Each row is where one point has got to under a steady rotation. How many ticks took it there?
The counts run from 0 to 189.
76; 76; 86; 108; 95; 88; 115; 76; 111; 89; 108; 126; 97; 85; 71; 106; 115; 97; 75; 93; 71; 91; 98; 120; 105; 99; 128; 135; 118; 109; 124; 82	187
123; 90; 93; 116; 126; 105; 101; 111; 118; 71; 120; 105; 89; 99; 91; 95; 96; 84; 71; 83; 106; 84; 101; 96; 63; 74; 102; 89; 105; 117; 112; 135	97
71; 112; 97; 75; 75; 95; 96; 83; 94; 113; 94; 125; 95; 80; 121; 110; 92; 101; 55; 91; 98; 95; 94; 84; 79; 94; 110; 69; 108; 116; 126; 111	134
61; 109; 98; 89; 106; 87; 107; 80; 114; 112; 89; 121; 74; 73; 120; 92; 91; 99; 73; 72; 118; 91; 106; 102; 92; 98; 120; 78; 112; 112; 129; 116	127
91; 98; 95; 77; 122; 104; 83; 103; 89; 79; 129; 122; 93; 101; 82; 88; 122; 80; 73; 91; 90; 79; 98; 80; 64; 90; 100; 81; 108; 125; 115; 120	95
77; 77; 94; 104; 81; 87; 128; 79; 121; 105; 89; 121; 94; 84; 96; 95; 89; 115; 71; 90; 78; 100; 92; 126; 105; 95; 133; 124; 123; 99; 119; 81	32
110; 107; 89; 95; 97; 87; 128; 87; 138; 105; 80; 119; 90; 96; 109; 100; 82; 112; 53; 92; 106; 94; 100; 119; 102; 95; 136; 110; 108; 93; 120; 91	11
78; 92; 97; 83; 95; 77; 118; 72; 101; 117; 81; 112; 108; 108; 109; 103; 103; 116; 52; 101; 73; 93; 82; 108; 84; 89; 128; 89; 128; 91; 103; 98	20
90; 84; 87; 116; 121; 96; 104; 83; 72; 76; 109; 115; 95; 116; 103; 90; 121; 86; 81; 73; 69; 85; 117; 102; 89; 82; 106; 110; 107; 110; 131; 128	80
81; 106; 102; 83; 122; 94; 93; 93; 101; 99; 106; 112; 97; 101; 104; 89; 101; 103; 66; 78; 108; 86; 86; 91; 61; 81; 108; 60; 118; 118; 106; 136	115
104; 109; 87; 84; 84; 114; 98; 110; 117; 89; 119; 130; 98; 82; 98; 93; 83; 87; 62; 64; 126; 79; 99; 80; 85; 97; 118; 91; 116; 116; 123; 129	112
86; 103; 89; 92; 90; 86; 120; 71; 99; 110; 67; 129; 109; 97; 92; 102; 101; 120; 59; 99; 87; 86; 103; 122; 100; 91; 123; 127; 114; 95; 130; 85	167
105; 115; 111; 85; 99; 108; 99; 95; 113; 114; 69; 113; 112; 97; 96; 102; 92; 129; 56; 123; 108; 98; 82; 112; 68; 72; 103; 92; 94; 110; 121; 94	150
116; 91; 99; 106; 98; 97; 114; 89; 121; 96; 82; 110; 116; 104; 79; 112; 91; 121; 50; 126; 84; 90; 85; 122; 76; 71; 112; 124; 108; 103; 114; 92	171
98; 100; 89; 107; 102; 95; 117; 97; 114; 100; 105; 110; 85; 97; 131; 100; 82; 93; 58; 66; 119; 96; 103; 91; 92; 92; 123; 83; 113; 108; 120; 143	119
110; 95; 95; 112; 98; 99; 112; 106; 128; 92; 117; 108; 80; 84; 120; 106; 76; 84; 57; 79; 116; 98; 96; 87; 80; 83; 111; 74; 102; 117; 115; 130	118
119; 81; 98; 109; 134; 115; 100; 112; 105; 76; 139; 100; 79; 106; 90; 95; 116; 81; 78; 94; 85; 95; 114; 97; 77; 83; 101; 102; 80; 129; 127; 104	83
115; 111; 97; 94; 111; 115; 102; 115; 129; 88; 111; 121; 97; 90; 88; 86; 81; 100; 69; 71; 131; 83; 94; 98; 73; 83; 117; 90; 110; 116; 114; 134	111
94; 117; 93; 76; 85; 90; 123; 83; 121; 113; 79; 131; 97; 102; 103; 97; 90; 114; 58; 89; 96; 83; 95; 111; 108; 103; 138; 107; 117; 96; 119; 88	12
78; 100; 95; 104; 96; 85; 116; 72; 109; 118; 79; 107; 81; 90; 138; 109; 86; 105; 55; 84; 104; 100; 107; 101; 96; 94; 118; 81; 103; 109; 134; 109	140
99; 97; 82; 88; 115; 115; 106; 103; 85; 83; 123; 135; 90; 113; 97; 85; 113; 86; 80; 62; 92; 80; 127; 92; 104; 104; 114; 120; 97; 116; 137; 114	86
104; 105; 98; 97; 131; 106; 98; 111; 131; 85; 112; 112; 85; 84; 87; 82; 89; 96; 75; 78; 126; 91; 94; 105; 66; 79; 112; 80; 103; 121; 110; 124	110
126; 82; 91; 119; 139; 116; 116; 109; 113; 71; 122; 104; 79; 110; 96; 93; 104; 84; 80; 79; 97; 96; 119; 108; 88; 78; 109; 117; 89; 115; 129; 118	84
102; 103; 99; 94; 151; 109; 94; 105; 102; 76; 114; 119; 92; 108; 74; 71; 121; 100; 87; 84; 101; 85; 104; 109; 67; 78; 110; 100; 96; 123; 119; 114	89
102; 83; 108; 82; 94; 95; 115; 92; 122; 115; 114; 101; 104; 106; 98; 115; 98; 115; 46; 122; 78; 106; 75; 101; 75; 88; 115; 84; 106; 116; 103; 76	22
105; 63; 99; 125; 87; 121; 101; 105; 105; 85; 121; 114; 107; 87; 85; 103; 97; 107; 80; 110; 67; 106; 94; 112; 81; 67; 94; 125; 96; 121; 125; 96	57
97; 92; 81; 107; 109; 102; 101; 103; 113; 66; 122; 126; 87; 76; 87; 89; 99; 70; 79; 69; 96; 75; 118; 96; 86; 87; 112; 115; 114; 113; 130; 121	92
77; 108; 106; 86; 111; 87; 96; 78; 116; 116; 62; 110; 102; 87; 96; 100; 101; 125; 60; 119; 104; 98; 90; 116; 68; 73; 110; 85; 96; 114; 119; 91	149
69; 99; 105; 87; 98; 87; 91; 77; 109; 113; 93; 105; 89; 81; 118; 113; 98; 103; 57; 108; 96; 99; 88; 91; 66; 83; 105; 56; 103; 120; 117; 111	135
99; 100; 95; 102; 73; 98; 114; 89; 119; 109; 98; 113; 78; 87; 137; 120; 77; 100; 46; 94; 110; 105; 105; 89; 95; 93; 112; 85; 95; 113; 133; 106	139
66; 85; 98; 88; 92; 89; 116; 73; 103; 115; 84; 125; 105; 94; 88; 88; 100; 126; 72; 87; 79; 97; 83; 120; 96; 89; 131; 118; 125; 104; 114; 87	33
99; 86; 96; 94; 80; 98; 136; 84; 109; 116; 99; 118; 105; 124; 113; 106; 87; 118; 51; 87; 82; 100; 85; 107; 110; 101; 131; 117; 114; 100; 117; 90	25
121; 99; 98; 90; 116; 122; 106; 116; 128; 86; 140; 115; 77; 100; 103; 101; 97; 86; 69; 81; 116; 94; 105; 89; 88; 96; 111; 88; 88; 127; 126; 113	104
